A single turn carries every row of the set below to another of its rows. Some are shown first; where does it send the rows asked next?
rul: -11 36 26 -19 8 -22 16 -3 -18 -8 -9 -11 7 -9 21
Tigov: -15 -12 -32 6 0 9 14 4 -8 9 -21 -12 10 -24 1
podel: -16 32 29 -19 12 -26 8 -7 -11 8 -8 -6 12 -5 14
negu: -25 15 -10 -7 14 -15 9 -24 -6 -7 -5 -1 -21 10 12
giker: -30 41 -5 -16 6 -13 16 -13 -12 11 0 -7 -7 19 7
taler: -10 -10 -18 -1 1 15 16 16 -15 5 -15 -18 25 -27 1
fas: -29 28 -9 -6 13 -14 5 -22 -4 11 -2 1 -11 14 13
bovil: -24 16 29 -11 15 -25 0 -10 -2 7 -15 -7 6 -2 19
kaban: -24 11 28 -9 12 -19 5 -7 -3 -11 -19 -12 -2 -5 27
nenu: -10 2 -17 -10 -1 14 29 17 -20 13 -7 -27 25 -26 -2
nufol: -28 19 18 -3 9 -17 14 4 9 -17 -2 -4 -20 -3 18
Guk: -11 -14 -21 2 4 15 15 7 -10 11 -13 -19 18 -30 6
Sop: -24 43 6 -31 7 -12 32 8 -3 3 -4 -4 3 6 -6
pomam: -18 44 18 -15 7 -22 19 7 -2 -4 8 0 -7 -4 7
bunu: -10 1 -16 -5 -2 14 18 20 -17 12 -11 -19 31 -24 -2
sinab: -16 -5 -20 0 3 15 11 9 -8 25 -11 -19 25 -26 4
zugod: -25 34 20 -10 13 -25 9 2 7 9 5 4 -4 1 4
medi: -23 19 -6 -16 9 -15 23 -16 -14 -18 -3 -8 -21 11 7
Sinek: -12 -8 -18 1 2 14 11 14 -11 12 -15 -15 27 -26 1
tarof: -10 -8 -30 -3 -5 8 27 11 -17 -4 -17 -19 9 -24 -5
palat: -12 -2 -17 -1 1 15 12 17 -13 18 -12 -17 31 -24 -1
mulin: -17 14 -27 -6 -7 9 21 15 -16 25 -14 -17 25 -15 -8
Zot: -12 8 -27 -10 -8 8 33 17 -22 8 -15 -23 18 -17 -10
razu: -14 4 -17 -6 0 13 19 14 -14 26 -8 -22 29 -23 0
kadur: -19 1 -30 5 -2 9 10 7 -7 27 -18 -11 20 -19 -2
baso: -31 19 -4 -2 17 -6 1 -9 21 5 -16 10 -10 -3 18
foguf: -15 24 26 -13 8 -17 15 -3 -12 -20 -14 -14 -2 -9 29
Tet: -26 34 -4 -22 5 -13 27 -9 -18 -6 1 -12 -14 17 4
Nek: -8 -8 -19 -6 1 15 26 13 -17 3 -10 -25 18 -30 2
Gub: -9 -4 -17 -4 -2 15 20 19 -18 4 -13 -20 27 -25 -1
ren: -15 27 1 -27 10 -11 37 3 -4 -26 -8 -3 -13 -6 0
Veg: -18 13 -5 -9 15 -8 17 -9 11 -25 -14 6 -21 -11 15
peva: -34 40 3 -16 12 -9 11 0 13 21 -10 3 4 8 4
dekag: -20 35 17 -11 6 -18 22 8 -1 -20 4 -5 -16 -5 14
ruga: -31 19 19 -3 14 -22 5 1 14 0 -1 1 -13 0 11

podel turns into -> bovil
Veg turns into -> ren
And these:
Nek turns into -> nenu
Tet turns into -> giker
mulin turns into -> kadur
dekag turns into -> pomam
bunu turns into -> palat

A single turn carries every row of the set below to another of its rows. Some are shown first; where does it send the rows asked next?
Zetek: 21 -30 8 6 -2 -2 -29 -1 6 -3 7 17
bon: 10 -2 0 16 4 -6 -8 22 2 -4 -21 2
Linon: -3 -12 -1 10 -14 -11 11 14 0 10 11 35
Nosa: 32 14 16 4 22 -14 -8 -19 6 -8 25 17
Rated: 29 21 -7 17 11 -11 -8 -10 -1 23 18 11
Rabep: 17 -34 6 5 -2 -2 -26 1 8 0 5 17
doz: 18 -7 1 2 8 4 11 30 15 0 -16 30
siv: 12 -4 0 12 -3 -8 -12 20 15 -12 -20 4
bimuk: 26 -4 -10 0 -1 -16 -20 18 26 -21 -12 18
gada: 20 24 11 -2 6 -16 0 -11 11 11 21 7
kibe: 20 8 9 19 11 -4 -17 6 26 -16 6 -4
tosat: 28 26 3 3 6 -18 -21 -11 23 -2 14 15
dud: 23 -18 -10 -17 12 -30 -1 1 19 -12 -10 34
gogu: 27 -20 -14 31 2 -5 2 19 0 16 3 13
laril: 30 -7 -13 20 12 -10 18 -6 13 25 21 17
mun: -3 -1 3 18 27 -15 -23 10 -6 -19 8 30
vonav: 13 -2 -16 3 10 5 -11 9 2 -22 6 51
pitev: 27 26 2 7 21 -4 5 -15 -6 3 19 21
rap: 27 -29 0 7 29 -1 1 22 -6 -2 -3 29
Zopup: 12 -8 -15 5 11 7 -11 11 6 -22 7 50
zaz: 18 -14 -18 7 12 -39 7 17 -3 -13 14 39
fosik: 24 21 -10 18 12 -9 -11 -8 0 21 18 9
pibam: 26 -4 -12 27 17 -10 19 -4 13 24 13 15
nidug: 23 19 -3 7 21 -32 -8 -11 -1 -2 31 28
Fab: 17 -19 -18 -2 14 -36 9 11 2 -13 12 42
loz: 22 15 -5 11 22 -32 -9 -11 2 0 34 28
Zozib: 17 7 10 17 14 -10 -14 2 29 -14 -2 -3
Kodut: 28 -18 -18 24 0 -10 -2 19 -3 17 -3 8
Dop: 7 7 -13 -14 29 -28 3 -5 1 -16 13 24
mebas: 13 15 -5 30 5 -23 16 13 -3 -9 17 38
Vig: 15 -5 -4 0 2 8 14 22 14 0 -15 34
supi: 16 -3 -6 0 -1 -10 -19 18 22 -21 -16 13
kudev: 27 30 -3 11 21 -2 1 -6 2 2 26 20
palab: 1 -10 1 10 -17 -13 11 10 0 12 13 35
Tobun: 35 10 7 0 24 -15 -12 -18 9 -1 30 15
Bar: 23 -16 11 23 0 -11 -14 0 38 6 11 31
Tavir: 43 -4 -14 1 17 -10 -18 -12 22 -18 1 35
zeze: 31 -21 -8 35 16 -18 13 17 4 0 12 36
duda: 10 2 -13 -8 35 -31 5 -8 5 -16 10 28
Nako: 28 21 14 2 5 -10 4 -17 12 9 17 12
rone: 15 -30 21 1 3 -22 5 16 15 -9 4 27
zelem: 17 -8 5 5 -3 -22 -10 -6 -6 16 -6 -4
pev: 17 -27 18 -4 10 -23 6 23 13 -7 -1 28
vas: 28 -21 -16 34 10 -10 12 17 0 9 7 29
Bim: 24 25 0 0 6 -20 -20 -11 26 -1 14 15
nafi: 3 -4 -19 -4 9 -8 2 -6 3 26 -5 35
kanam: 23 -28 -2 9 28 3 -5 16 -11 -8 -1 28
zikit: 19 -21 -13 -11 15 -34 0 4 10 -19 -1 38

kudev turns into -> gada
Vig turns into -> rone
pibam turns into -> Zozib
And these:
Nako turns into -> Nosa
Fab turns into -> gogu
zeze turns into -> bon
zikit turns into -> vas
Tavir turns into -> mebas
zaz turns into -> Kodut
vonav turns into -> palab
doz turns into -> pev
nafi turns into -> Bar
nidug turns into -> Rated
fosik turns into -> Bim
laril turns into -> kibe
Rabep turns into -> Zopup

A single turn carries every row of the set below to another of its rows. Some are shown first; where does it send the rows asked next?
gomi: 28 10 10 14 23 6 5 -4 -4 6 12 14 -32 -15 -1 -12 -6 -4 20 6 0 6 -10
noka: -9 -13 -4 -8 15 -9 6 -13 25 -1 -22 -14 1 -5 -18 -2 -24 32 -5 1 -13 -5 2
tukez: -9 0 5 -23 9 8 6 4 -3 3 11 25 -10 4 -10 22 17 5 -5 -12 11 -2 -13
Bam: 17 -4 -3 -5 -6 13 17 -7 11 -16 -26 -17 24 -9 -16 14 -9 7 15 -4 -11 5 19
meki: -4 -16 -5 -16 10 -3 2 -12 22 -11 -27 -12 6 -7 -10 -6 -23 31 3 5 -12 -6
 -2
Risav: -3 -3 4 -13 3 -4 14 -14 33 15 -27 -17 7 -4 -14 2 -16 14 -9 -5 -4 7 18
Tisul: -12 43 2 -12 -9 7 4 -11 0 27 -12 5 -6 1 -12 -9 -24 16 8 0 -3 7 -19
lomis: 0 29 -1 4 -14 17 -11 16 -17 16 -6 14 10 -15 -4 4 -9 28 1 -3 -14 21 5
lofid: -2 3 -5 5 12 -2 14 19 -1 0 25 1 -1 9 -14 26 6 -4 -7 -9 10 -10 -7
zari: 9 -1 4 -17 -1 -2 11 -5 35 9 -26 -23 12 -6 -12 -1 -18 6 -4 1 -5 6 19
Vabe: 11 3 18 27 14 6 1 6 0 24 2 -12 -16 9 18 -16 -3 -4 -8 12 14 1 -4
bemab: 18 -3 21 -19 -3 9 -8 9 31 -10 -28 -10 6 13 -29 0 -8 11 -8 1 -17 4 9
vegag: -2 11 -1 -8 15 -6 18 9 9 6 24 4 -11 9 -20 21 2 -9 -4 -9 12 -10 -12
bifod: 2 37 4 16 -9 9 -9 24 -6 4 0 -7 1 19 -27 -1 -24 19 -1 6 -16 -2 -17
tanuv: 19 -11 3 -18 7 6 -5 2 20 -22 -20 4 4 -15 -26 4 -13 24 9 -1 -25 6 10
sedeb: 32 11 26 27 11 16 -4 15 -5 0 8 1 -23 15 -7 -8 3 -11 5 9 1 3 -8
Rup: 13 0 24 17 7 30 -3 -6 -24 -2 -10 14 -17 15 10 -7 14 3 12 7 8 1 -17
Nos: 6 9 4 13 -2 14 3 -7 18 22 -10 -9 -17 7 22 -23 -13 -1 10 24 14 -2 -20
mozi: 5 4 20 5 20 9 -1 -16 -2 15 -5 8 -32 9 9 -22 -4 5 6 12 11 -3 -26
rerof: 24 7 -10 21 0 19 5 -2 0 -1 3 8 -13 -20 15 -7 -8 3 33 17 -2 7 -10
Seb: 28 12 20 15 -14 35 -8 11 6 -1 -11 6 -13 19 4 -8 6 -7 14 19 2 5 -14
Nit: 17 -9 1 -6 8 4 1 1 15 -19 -15 7 4 -17 -31 13 -8 25 5 -7 -26 10 17
Revud: -7 36 17 -8 -20 26 -11 5 -12 17 -20 11 4 14 -12 0 -5 20 -2 -2 -7 12 -12
tem: 23 4 13 23 -7 31 -14 14 0 -12 -7 7 -15 19 4 -11 1 5 15 23 -4 -1 -24
Zod: 15 0 6 25 13 16 6 -3 -19 12 2 6 -10 -16 23 -5 5 2 12 5 9 11 3
Tenu: 30 8 -1 13 -2 20 -3 5 8 8 3 17 -16 -24 16 -8 -2 1 24 15 -3 16 -1
fad: -10 28 -4 13 -4 -1 -11 21 -3 24 0 -7 4 -3 -4 -8 -26 29 -13 6 -10 6 -5
motek: -5 9 7 -21 11 3 12 3 6 7 15 17 -16 12 -20 20 10 -5 -4 -11 13 -8 -17
zemer: 8 2 6 11 5 9 -12 4 22 20 -6 -1 -23 2 22 -26 -13 9 2 26 6 0 -19
suze: 7 45 -6 5 -6 8 7 4 -9 5 2 5 -3 -6 -27 2 -25 13 21 -2 -16 7 -15
Sali: -13 -6 -3 2 10 2 6 19 -6 3 17 2 3 12 -4 24 12 7 -17 -6 12 -9 -8
kav: 12 -2 -3 -2 -2 13 20 -12 8 -15 -23 -7 16 -10 -24 19 -7 11 16 -11 -14 9
 20
Bima: 9 -6 24 -10 -4 12 -6 7 25 -8 -29 -8 5 21 -32 7 -2 15 -15 -3 -16 5 11
Fader: -16 -8 -2 -11 11 4 4 10 -7 7 13 15 -1 2 1 22 16 12 -13 -8 13 -5 -8
lezof: -1 -7 12 -1 -3 13 6 -8 12 -21 -33 -17 10 27 -31 10 -8 20 -1 -1 -13 -9 -3
Luzav: 1 -10 6 -7 -6 15 5 -6 10 -22 -35 -21 19 19 -18 4 -10 20 4 4 -10 -9 -3

rerof turns into -> Nos
Tisul turns into -> Revud
And these:
Rup turns into -> Zod
lezof turns into -> kav
motek turns into -> tukez
Luzav turns into -> Bam

A single turn carries every row of the set below to another of its rows. Some are shown first; where does it send the rows asked next?
nif: 7 -3 -10 -7 -1 9 7 12 22 30 12 -12 26 -27 8 -9 4 33
faf: -1 -9 3 -3 -17 1 0 9 -15 -12 13 -13 4 9 -9 -5 21 -11
pok: -4 -7 -8 -18 -4 12 12 7 11 29 8 -18 26 -22 13 -21 0 35
Selof: -8 15 -12 14 3 -14 2 -20 0 -8 -20 -26 5 -17 24 5 5 -19
sukuv: 3 15 7 -3 25 5 17 0 -7 2 -20 4 6 -32 27 -10 9 30
ved: 5 3 -17 7 -9 -27 -9 -4 6 4 -10 -30 26 -8 22 10 5 -12
Vulab: -11 -4 -9 8 -19 2 -1 8 -13 -7 13 -30 -5 0 -2 -10 27 -6
paz: -12 0 2 2 -7 9 10 -18 -16 -18 -8 -12 -6 -8 -7 -5 18 -17
verom: 0 -11 -15 6 -22 -16 -13 10 -3 8 10 -30 20 2 6 2 18 0
Bil: 6 -13 1 0 -16 -13 -13 2 -2 7 12 -15 24 11 4 6 6 -7
vonev: 7 -2 -12 -9 -14 -28 -3 -12 4 13 -3 -22 27 -11 16 10 -2 -14
fege: 18 14 0 -24 11 -3 17 11 4 10 -20 -17 35 -39 18 -15 6 16
zit: 1 20 -7 1 24 8 21 3 14 -2 -14 5 1 -35 22 -2 4 24
guz: 9 0 0 -3 -6 -18 -5 -15 5 5 -10 -22 30 -6 15 8 -6 -23
Tuzi: 2 5 4 5 0 -6 9 -27 -6 -9 -19 -15 2 -16 16 2 0 -25
goba: -19 26 -7 -9 20 25 19 11 13 -6 4 -4 7 -26 -5 -15 14 19
Maru: 15 3 -16 -25 0 -2 23 13 11 8 -18 -14 30 -34 23 -13 1 24
Vonod: -26 26 -8 -19 22 18 20 11 6 -11 -5 -5 15 -15 7 -18 9 22
pazu: -15 1 -5 -7 -15 -2 5 6 -15 -9 19 -16 -5 5 -8 -8 23 -11
Zap: 0 -1 6 -12 7 6 0 4 4 33 4 -14 34 -25 11 -15 6 36
dube: -20 12 -9 11 -3 3 7 -13 -11 -16 -7 -28 -10 -13 4 -9 20 -18
lokur: 4 12 15 -17 12 12 11 31 -5 11 16 -14 12 -13 16 -28 13 21
lef: -20 12 -7 0 -2 -2 14 -20 -15 -17 -6 -9 -12 -12 1 -2 17 -15
Fik: -1 -11 -8 -7 -21 -17 -8 6 -4 14 22 -19 15 7 4 1 11 -4
Gaf: 19 13 -15 -15 8 -2 19 13 24 9 -13 -11 29 -40 16 -4 1 17
Sode: 0 11 -10 -2 0 -21 11 -24 -3 -5 -19 -14 4 -20 21 8 1 -20
mapid: -4 13 -11 -8 20 3 22 3 4 -5 -22 6 10 -25 29 -4 3 33
Gif: -19 24 5 -17 22 19 13 10 -5 -4 -6 -6 21 -24 -6 -20 21 24
zutim: 2 10 0 -11 6 19 16 32 13 11 25 -13 3 -18 7 -23 11 20
Nipi: -10 10 2 -19 9 19 19 25 5 9 20 -16 5 -9 20 -30 3 22

Fik turns into -> pazu
pok turns into -> Nipi
Selof turns into -> ved
And these:
faf turns into -> paz
zit turns into -> Gaf
fege turns into -> Zap

A single turn carries every row of the set below to another of its rows. Some are shown first; where does it send the rows asked next?
vis: 11 -19 -6 -13 -33 14 -9 26 0 -11 -11 0 -13 10 -26 0 -4 3 6 -1 -5 3 -15
Soler: -14 -13 -34 0 1 -13 6 9 8 7 -13 25 21 24 -9 -18 22 1 -9 -2 0 16 4
niroz: 0 3 18 -9 1 -14 14 1 -6 13 -11 -7 1 26 -1 -6 -19 0 8 17 17 25 -5
lor: 3 -4 33 -1 22 -5 2 3 -3 0 1 29 -4 12 -8 14 -4 8 -6 14 0 -12 -1
giz: 9 5 -13 -14 -12 13 -22 -18 -3 23 -22 13 -6 9 -18 -3 23 -7 -1 -22 3 1 2
sog: -11 -15 5 -20 -23 -1 -3 11 -22 8 -10 13 10 11 -2 -8 1 20 4 -11 4 18 21
pafa: -10 -18 -13 10 3 -14 -25 -30 -10 -6 -4 -17 5 2 -7 -2 -8 -9 11 13 2 5 -14
Niva: 9 0 -13 -12 -3 8 -18 -7 -19 5 -1 -1 4 -4 25 -14 16 -20 -13 17 -18 -9 -13
nuzed: -10 -19 -14 -4 -16 9 -4 2 31 0 13 11 20 -2 1 4 -21 -13 -6 22 -1 -8 13
gogo: 5 8 11 -11 7 -9 -8 -4 10 -17 -2 -9 4 10 -27 9 0 9 3 32 -23 4 4
Maz: -19 -5 4 0 -12 8 -5 18 14 14 -1 4 -21 28 -1 4 -17 26 2 -5 5 -1 -23
rok: 22 4 -26 15 3 1 -3 -14 2 1 20 3 -2 19 2 -24 -8 3 -26 16 10 2 1
ranek: -2 0 -33 -17 18 11 -16 -6 -7 -4 -6 -12 0 -9 -1 14 1 8 -16 -10 -23 0 -11
Fev: 1 3 -6 6 12 2 -4 14 16 5 7 6 11 15 17 5 -34 15 -29 5 -6 13 5
luzu: -14 21 -15 -20 -15 -5 1 10 8 14 -1 -9 -5 28 -4 4 7 -12 12 30 -4 5 -3
Pumu: -4 -7 21 10 -35 4 -11 9 -1 0 -1 19 22 10 -6 -7 -9 4 -6 -17 7 -17 -1
bab: 9 -19 -4 10 -1 -12 10 34 -8 -9 -12 3 14 4 6 -18 -12 3 -3 -20 7 14 5
Roz: -10 -22 11 -14 14 -2 5 17 10 -3 -16 5 34 17 -9 8 -12 -3 -10 -10 13 -8 17
kozo: -1 15 6 -8 -5 1 -2 11 -7 -2 -8 33 9 31 8 -17 7 5 -29 -1 -1 11 -16
Kose: -1 0 -41 2 7 -1 -4 17 6 10 12 13 -28 18 -6 12 -4 8 -1 12 3 -9 -2
dakob: 19 -4 8 -2 7 9 20 15 -4 6 0 -33 14 18 -10 -7 9 -19 -7 1 9 1 5
Bulo: -6 -2 5 20 -1 2 0 -7 -14 8 19 11 1 -1 -23 5 23 18 -8 -7 -5 -12 15
guzit: -9 -9 -20 -7 -2 7 -21 -19 11 26 -7 -22 12 28 2 3 10 0 5 -9 -14 -9 -21
Tasa: -11 -12 10 -3 -4 16 23 16 8 11 10 8 9 0 17 4 -1 9 6 -16 10 -18 11
mif: -1 -8 -14 6 19 -9 -34 -1 11 0 -7 -9 14 10 1 -1 6 -34 -7 -6 1 12 18
lezag: -4 -13 -3 -8 21 23 -7 -11 12 0 -10 -14 -12 -24 -2 -2 8 -5 -7 5 9 -12 13
zez: 16 -12 -15 8 -12 11 -11 3 5 4 -35 -12 2 3 16 -22 17 -7 11 10 -8 19 0
Ponen: 16 0 2 0 7 6 -1 -8 17 -14 -5 6 4 34 -21 -20 20 11 -16 10 -7 -14 -23
Vimet: 14 -15 -18 2 13 0 -1 -12 -4 -4 -22 15 2 3 0 10 11 -15 14 9 -4 -21 -31
rab: -10 3 -12 22 -12 19 -19 -7 20 -17 -11 10 0 -5 -2 18 12 -8 12 -11 -2 -9
 -11

rok turns into -> gogo
nuzed turns into -> Bulo
And these:
kozo turns into -> niroz
Tasa turns into -> Pumu
Niva turns into -> pafa
lezag turns into -> rab

